In the rows, zero is written as 100.
Rows swapped in pairs by one turn or mirror: which row each one swaps with:
sove: [112,92,110,140,65,102,91,75,138,91,116,103,106,112,112,103,83]
Kor: [113,64,106,126,72,80,70,78,107,121,125,94,126,147,71,84,60]
vobag: [73,112,102,125,84,127,94,111,103,125,92,108,115,112,92,58,58]
bekol: [89,83,104,112,64,100,75,89,124,132,124,109,141,162,81,56,61]
Nide: [66,88,90,106,66,96,90,51,134,108,114,147,126,115,84,59,98]
bomub: [91,94,137,109,66,109,87,104,114,103,93,114,144,118,104,60,77]
Rafom: [91,122,90,83,102,114,102,78,107,114,122,94,106,153,82,96,104]
Teni: [71,117,89,117,54,120,81,116,107,131,90,115,116,122,78,60,62]
kibi: [112,83,100,141,68,97,81,60,116,98,114,109,93,132,123,94,92]
Muzaz: [123,97,77,106,60,102,98,57,100,104,97,125,138,106,54,95,104]
Pif: [83,128,90,119,77,99,57,92,119,112,102,113,160,106,102,88,100]
tabag: [89,100,135,88,67,109,88,97,125,94,106,99,142,119,88,47,77]
kuvom: [98,65,76,103,82,95,76,101,91,111,123,92,77,118,70,84,67]
gotog: [117,112,87,105,53,110,99,54,101,116,97,123,137,110,53,100,95]
vezur: [120,108,53,75,75,75,65,67,116,104,113,89,120,130,93,79,85]
gisud: [85,82,81,100,65,101,84,61,159,111,139,119,119,130,87,54,92]
vul: [76,132,75,112,85,87,67,100,124,124,107,117,149,127,106,83,92]
soleg: [88,126,98,109,70,118,95,102,97,117,100,121,98,90,87,53,58]
gav: [118,108,85,99,55,110,99,52,96,112,105,125,144,109,58,90,102]
gara: [115,71,98,87,67,106,78,95,87,115,122,105,66,114,87,71,84]
lezon: [79,101,100,124,53,113,87,110,100,144,108,144,111,113,79,59,81]
Totam: [106,55,78,95,80,106,75,73,93,117,110,98,94,103,60,65,61]
bemu: [128,93,68,80,70,76,54,70,108,95,111,94,122,102,92,93,93]
vuk: [102,130,84,89,105,109,95,91,112,111,113,89,112,152,81,91,109]
kitel: [94,129,81,96,101,112,106,88,106,111,116,99,112,159,92,83,103]
vogu: [115,80,107,139,76,107,92,81,121,98,104,113,87,122,107,103,100]
Bib: [87,127,105,106,70,121,79,105,93,127,97,103,90,108,100,78,54]
nekir: [96,122,89,95,102,114,102,78,98,115,126,98,112,154,91,98,105]
fop: [113,53,98,101,74,84,68,73,104,122,126,98,120,152,80,64,66]
Zofoz: [77,84,91,104,62,106,81,58,139,106,119,137,124,122,100,45,111]
midif: [92,71,77,105,95,93,77,84,92,127,127,115,82,107,59,75,66]
sete: [107,99,98,122,73,93,93,56,110,90,111,106,82,132,121,95,78]
Lunel: [124,112,77,107,60,103,91,65,108,113,92,120,142,111,48,94,102]
solu: [120,96,63,84,78,86,43,65,111,104,128,83,121,124,94,84,92]
vupat: [93,89,78,99,57,113,90,66,144,117,118,136,110,133,85,40,103]
rezos: [82,72,84,85,75,103,62,78,96,138,119,121,99,97,52,77,72]
kibe: [131,102,59,82,65,86,48,65,117,110,116,99,123,113,99,67,84]
lefe: [114,68,138,97,65,108,78,93,113,88,105,94,126,112,88,84,77]
Fupuv: [99,59,85,88,72,102,66,97,93,108,107,92,83,109,61,86,76]
libur: [85,115,90,120,100,93,58,104,122,117,106,116,143,109,110,95,102]
Dibo: [74,111,90,110,50,117,93,115,106,114,96,123,121,98,76,52,65]
kube: [85,122,83,112,87,83,74,96,121,109,91,116,152,105,94,104,100]

soleg pairs with midif
vobag pairs with Totam
vogu pairs with vupat
rezos pairs with Bib

Rows swapped in pairs by one turn or mirror: which row each one swaps with:
Nazu: [107,92,106,120,92,103,64,80,126,109,107,75,92,99,81,80]
Gof: [98,106,101,110,93,131,106,103,113,100,108,39,90,97,97,97]
Vam: [107,93,117,122,109,97,150,71,112,103,107,105,70,103,84,101]
nen: [117,65,90,129,100,101,95,96,99,87,103,57,78,102,95,81]
Kabe: [106,93,126,100,105,112,134,121,125,99,63,69,88,94,86,98]
zut: [109,124,82,100,91,91,114,123,73,114,88,95,96,105,132,99]
beto: [103,95,108,112,108,41,113,113,118,104,69,103,86,96,90,116]
gik: [99,102,128,89,93,84,105,96,123,106,107,143,97,80,99,100]
nitib: [105,87,98,129,103,116,97,79,83,98,113,60,72,114,103,95]
koz: [102,114,62,89,110,104,121,102,80,93,107,76,80,103,103,107]
Mig: [99,87,73,90,119,105,111,101,100,64,99,64,89,102,115,103]
Temiv: [89,85,116,76,130,86,129,93,118,101,104,83,110,85,76,131]
febuk: [121,94,102,100,89,101,126,107,109,105,152,123,90,103,93,117]
pubak: [107,89,139,70,128,88,83,90,104,115,98,94,117,103,98,112]
Sode: [119,110,69,106,87,122,114,113,87,64,103,92,89,101,101,98]
Gel: [100,100,139,85,116,76,101,120,104,103,96,125,120,93,94,122]
vebuk: [112,95,116,124,90,126,125,98,122,95,77,55,83,85,97,126]
miluz: [111,101,104,114,95,56,95,79,113,106,58,88,93,105,82,118]
Benu: [105,103,104,121,131,120,104,68,115,115,74,109,91,91,97,120]
seve: [119,99,98,100,105,55,109,79,110,124,109,112,91,93,104,82]
Fosum: [111,95,102,121,101,141,107,99,121,97,74,118,94,100,82,97]
rupa: [97,93,102,122,116,65,118,128,99,71,112,115,92,103,105,132]
Feg: [105,105,118,128,81,97,128,109,138,81,101,110,95,72,87,124]
guma: [114,101,105,98,133,127,96,110,115,93,128,72,115,109,89,91]
saluf: [110,101,108,96,106,102,47,110,112,112,81,77,92,100,87,105]
Zofu: [95,103,89,105,91,124,135,94,116,67,88,108,66,104,86,103]
Pefek: [117,108,113,99,77,119,147,103,110,116,75,79,94,100,87,104]
zuz: [86,103,108,118,84,84,105,90,87,111,81,129,69,88,117,98]
supiz: [110,92,103,103,92,144,120,98,99,114,89,120,97,100,93,127]
mife: [103,121,108,89,110,76,89,136,83,118,107,85,112,111,113,126]
Lod: [116,86,134,92,102,82,98,127,135,106,105,97,116,79,92,134]
kunak: [116,112,108,108,90,99,86,113,101,74,145,64,85,100,99,130]
kis: [112,107,109,109,92,119,83,126,129,85,130,63,93,93,85,88]
mevok: [116,96,97,102,84,50,108,100,87,97,138,102,89,89,98,125]
kise: [85,98,120,107,96,120,95,73,101,100,108,135,79,106,111,107]
Tafa: [82,107,109,117,89,110,131,79,113,87,111,111,64,84,87,130]
vop: [103,101,110,94,100,48,68,124,108,79,104,78,86,96,98,110]
vuron: [100,117,110,95,106,90,85,124,94,110,96,101,107,110,144,100]
vif: [121,100,100,78,99,73,133,123,112,108,133,89,87,108,99,80]
Genan: [124,114,115,125,92,80,106,131,114,123,114,72,108,107,77,136]
mani: [93,123,117,99,84,73,106,118,115,128,96,115,95,79,107,138]
vek: [128,104,116,117,104,106,91,99,86,95,107,83,84,117,101,62]
Rirev: [122,96,96,104,110,38,93,99,108,126,122,85,82,103,98,106]
luma: [105,63,124,114,109,86,100,97,124,86,126,70,113,83,70,117]
zasi: [106,94,114,90,105,70,66,82,111,109,132,67,91,90,92,107]
Rova: [114,90,106,101,115,79,98,107,114,91,47,70,90,100,91,118]

kis pairs with Tafa
Mig pairs with Pefek
vuron pairs with miluz
Vam pairs with guma

